One turn moves every row onto another: examples first, then more rows asked
T: [-20   1   6  13 -17   4  20  -8   8  16  -6 -41 -11   6  19  13]
Y: [ -5  -2  11 -13 -19 -15  17  22   3 -19  -4 -14  -7  -4  22  -1]
Q: [ 12  19   0 -11 -13  -6   1 -25  -8  -9 -19 -28  -2 -14  24  15]
P: [ -5  19   5 -11  -4  -4   1   2  25   0 -13  -2  11   8  19 -28]
J: [-11 -29  12  30   1   7 -12   3   7  12 -32 -23 -18 -17 -14  20]
K: [  7  29  10  -9  22   0 -11  -8  16  -3 -14 -11   5   4  24  -9]
V: [-19 -21  12  11  12 -14 -21 -14  13 -15 -24   8  25 -13  20  -6]
H: [-12 -20  19  19 -16  22  -7 -15 -24   7   9   0  -7  -9 -19   3]
R: [  8 -14   9   1  -2  26 -26  -1   5   7 -17  17   8 -19  35 -12]
M: [ -5 -11   4   4  -1  16  18 -10  -5 -16 -18  -7 -33   4 -22  12]
N: [ -6  -4  16  12   0 -23 -25 -21   2 -15 -25   0  26  -5  19  -9]
F: [ 11 -13 -16   8   8  -7   0   9  17 -22 -23 -22   4 -34  10 -25]
E: [ -9 -33   5  16   7  11 -24   4  10  13 -29 -17 -19 -27 -17   0]
X: [ 15  -3  17   0  -9  15 -24  16  11   7 -14   6  11 -18  33 -10]
A: [ -2   6  -9 -11   1 -12   1   2 -19  11   3 -10 -20   5  -7  20]
U: [  4 -17 -30  23  11  27   5   2  -3  19  -2  -2 -17  -3   8  -4]
W: [-21 -19 -17  36  22   2  12 -17   3  -1   5 -15   7  -2   0   2]
B: [-20 -25  25  21  -3  25 -14 -24 -17   1   6 -10  -5 -14 -12 -14]
G: [-10  -8   8   6  -4  30  24 -15  14  -7 -10 -21 -15 -13 -18  22]
Z: [ 14  -1   1  10   4  16  -1 -15 -15 -29   2 -15   5 -21  23 -32]

M moves to K
F moves to U
A moves to Q
Now these:
V moves to E
N moves to J

